In the data rows, the value 50 means zero.
Here are some points, each followed by its number:
55,59,38,39,58,33,45,57,45,55,39,45,36,65,42,61 0
55,59,59,59,58,29,67,57,65,68,39,49,58,65,42,40 1
55,38,59,50,58,58,49,57,54,63,39,56,36,43,42,61 2
55,59,38,66,58,75,65,57,59,51,39,34,58,65,42,40 3
55,59,38,49,58,44,58,34,43,38,39,57,58,65,42,40 4
55,38,59,58,58,51,56,34,53,48,60,62,58,65,42,40 5
55,38,38,50,58,57,43,57,52,64,60,49,36,43,64,40 6
29,59,38,28,58,37,63,34,69,49,39,67,58,43,64,40 7
55,59,38,57,58,64,45,57,40,44,60,50,58,65,42,40 8
29,59,59,29,58,43,61,34,65,41,39,72,36,43,64,61 9
29,38,38,37,36,36,68,57,44,40,39,54,36,43,42,61 10
55,59,59,55,58,43,56,34,46,35,39,63,58,65,42,40 11
55,38,59,55,58,45,52,34,55,47,60,52,58,43,42,61 12
55,38,38,40,58,33,47,57,48,42,60,46,58,43,42,40 13
55,59,38,55,58,61,59,57,50,42,60,46,36,65,42,40 14
55,59,38,64,36,64,39,57,61,61,39,37,58,65,64,40 15
55,59,38,47,36,47,23,57,46,49,60,59,58,43,42,40 16
55,38,38,51,36,68,50,57,59,60,60,56,36,43,42,61 17
55,59,59,52,36,35,50,57,58,53,39,51,36,43,42,61 18
29,59,38,60,58,56,60,57,61,65,39,37,58,65,64,40 19
55,59,59,53,58,52,72,57,54,43,39,53,58,65,42,61 20
55,38,59,61,58,41,56,57,63,49,60,52,36,43,42,61 21
55,59,59,52,58,36,56,57,56,53,39,41,58,65,42,40 22
55,59,59,47,36,55,65,57,27,34,39,47,36,43,64,61 23
55,38,59,50,36,52,46,57,35,46,60,38,36,65,42,61 24
55,38,59,46,58,57,46,57,35,49,39,35,58,43,64,61 25
55,59,59,46,58,56,56,34,57,36,39,51,58,43,42,61 26
55,59,38,55,36,48,52,34,49,43,39,55,36,65,64,40 27
55,59,38,56,58,59,54,57,44,33,60,50,36,65,64,40 28
Which three points above are nearest to each new point? Their numbers follow each, nearest first.
55,59,38,49,36,41,37,57,55,59,39,64,36,43,42,61 18 0 16
55,59,38,47,58,45,47,57,56,34,39,56,58,43,42,61 26 20 13
29,59,38,39,58,42,56,34,70,41,60,68,58,43,64,40 7 9 4
55,59,59,52,36,38,48,57,47,56,60,43,58,43,42,61 18 12 24
29,59,59,49,58,40,58,57,47,46,60,32,58,43,64,61 25 12 22
55,38,38,55,58,54,47,57,57,56,60,48,58,43,64,40 6 13 8
55,59,59,40,36,57,27,57,33,40,60,64,58,43,64,40 16 8 25
55,38,59,39,58,47,39,57,42,54,39,56,58,43,64,61 25 2 12
29,59,38,30,58,51,49,34,53,54,60,66,58,43,64,40 7 9 6
29,59,38,62,58,49,51,57,65,70,39,42,58,65,42,61 19 22 1
55,38,38,58,58,63,37,57,54,67,39,52,58,43,64,40 6 15 2
55,38,59,43,36,55,48,57,36,45,60,57,36,65,42,40 24 14 5
29,59,38,47,58,64,54,34,49,56,60,56,36,65,42,40 14 8 4
29,59,38,35,58,36,60,34,66,50,39,62,58,43,42,40 7 9 4
29,59,38,58,58,59,48,57,49,57,39,41,58,65,64,61 19 15 3
29,59,38,50,58,67,52,57,68,60,39,39,58,65,64,40 19 15 3
55,59,38,43,36,50,41,57,34,51,39,49,58,43,42,61 16 18 0
55,59,59,56,36,45,39,57,61,63,60,56,36,65,42,40 18 22 16
55,38,59,54,58,63,34,57,45,58,60,55,36,43,42,61 2 17 21
55,59,38,43,58,38,37,57,42,60,39,51,58,43,42,61 0 13 16
55,59,59,52,36,37,41,57,69,62,60,48,36,43,42,40 18 21 16
55,38,59,46,58,52,56,34,56,53,60,63,58,43,42,61 12 5 26
55,38,38,41,58,49,44,57,36,35,60,43,58,43,42,61 13 25 12
29,59,59,31,58,45,59,57,55,46,60,67,36,43,64,40 9 7 6
55,59,59,56,58,45,53,57,57,56,39,50,36,65,42,40 22 1 14
55,59,38,43,36,39,43,57,49,54,39,51,58,65,42,61 0 18 22
55,38,38,49,58,71,46,57,50,61,60,54,36,43,64,40 6 17 2
55,59,59,66,36,61,37,57,41,41,60,45,58,65,42,40 8 24 16
55,59,38,66,58,60,57,34,62,66,39,36,58,65,42,40 3 19 15
55,59,59,50,36,49,28,57,51,47,60,52,58,65,42,40 16 8 22
29,59,38,17,58,46,69,34,68,42,60,60,58,43,64,40 7 9 26
29,38,38,64,58,59,54,57,63,68,39,33,58,65,64,61 19 15 3
55,59,59,39,36,60,30,57,55,45,60,62,58,43,64,40 16 6 8
29,59,59,39,58,43,48,57,48,55,60,62,36,65,42,61 0 21 2
29,38,59,49,58,47,52,34,49,45,60,48,58,43,64,61 12 25 26
55,38,59,59,58,45,56,57,39,54,60,39,58,43,64,61 25 12 21
29,59,38,28,36,53,59,34,64,42,60,67,58,43,64,40 7 9 27
55,59,38,43,36,43,31,57,36,48,39,52,58,43,42,40 16 13 8
55,38,59,47,58,58,58,34,39,40,60,50,58,43,42,61 12 26 5
55,38,59,48,58,58,52,57,43,35,39,43,36,43,64,61 25 23 2
55,38,59,47,36,52,45,57,35,41,60,51,36,43,42,61 24 17 21
55,59,59,43,36,48,24,57,45,38,39,58,58,43,42,40 16 18 11
55,38,59,54,58,40,64,34,49,46,60,53,58,43,42,61 12 5 21
55,59,38,49,36,40,28,57,42,57,60,59,58,43,64,40 16 6 13
29,59,59,69,58,50,53,57,67,72,39,36,58,65,64,40 19 1 22
55,59,38,52,36,59,39,57,49,46,39,52,58,43,42,61 16 18 17
55,38,38,50,58,28,48,57,50,53,60,51,58,43,42,61 13 12 21
55,59,38,37,36,42,32,57,44,42,39,51,58,43,42,40 16 13 18
55,59,38,43,36,60,28,57,46,54,60,64,58,43,64,40 16 6 8
55,59,59,52,36,43,50,57,48,59,39,40,36,43,42,61 18 2 0
29,59,38,23,58,53,65,34,74,55,39,67,58,43,64,40 7 9 26
55,59,59,59,58,45,57,34,54,40,39,59,58,65,42,40 11 4 5
55,38,38,43,58,54,61,57,45,51,39,53,36,43,42,61 2 17 10
55,59,59,48,36,63,59,57,61,53,39,38,36,43,42,40 18 2 14
55,38,59,62,58,67,37,57,40,59,39,42,58,43,64,61 25 2 6
55,59,38,53,36,70,51,57,35,35,60,53,36,65,64,40 28 14 8
55,38,59,42,58,71,46,57,20,24,39,40,58,43,64,61 25 23 26
55,38,59,55,58,34,63,57,41,49,39,30,36,43,64,61 25 21 23
55,38,59,49,36,59,45,57,36,41,60,49,36,43,42,40 24 17 6
55,59,38,37,36,50,25,57,42,44,60,43,36,43,42,40 16 13 6
29,59,38,33,58,58,69,34,62,57,39,66,58,43,64,40 7 9 19
29,59,38,26,58,53,71,34,52,44,39,67,58,43,64,40 7 9 4
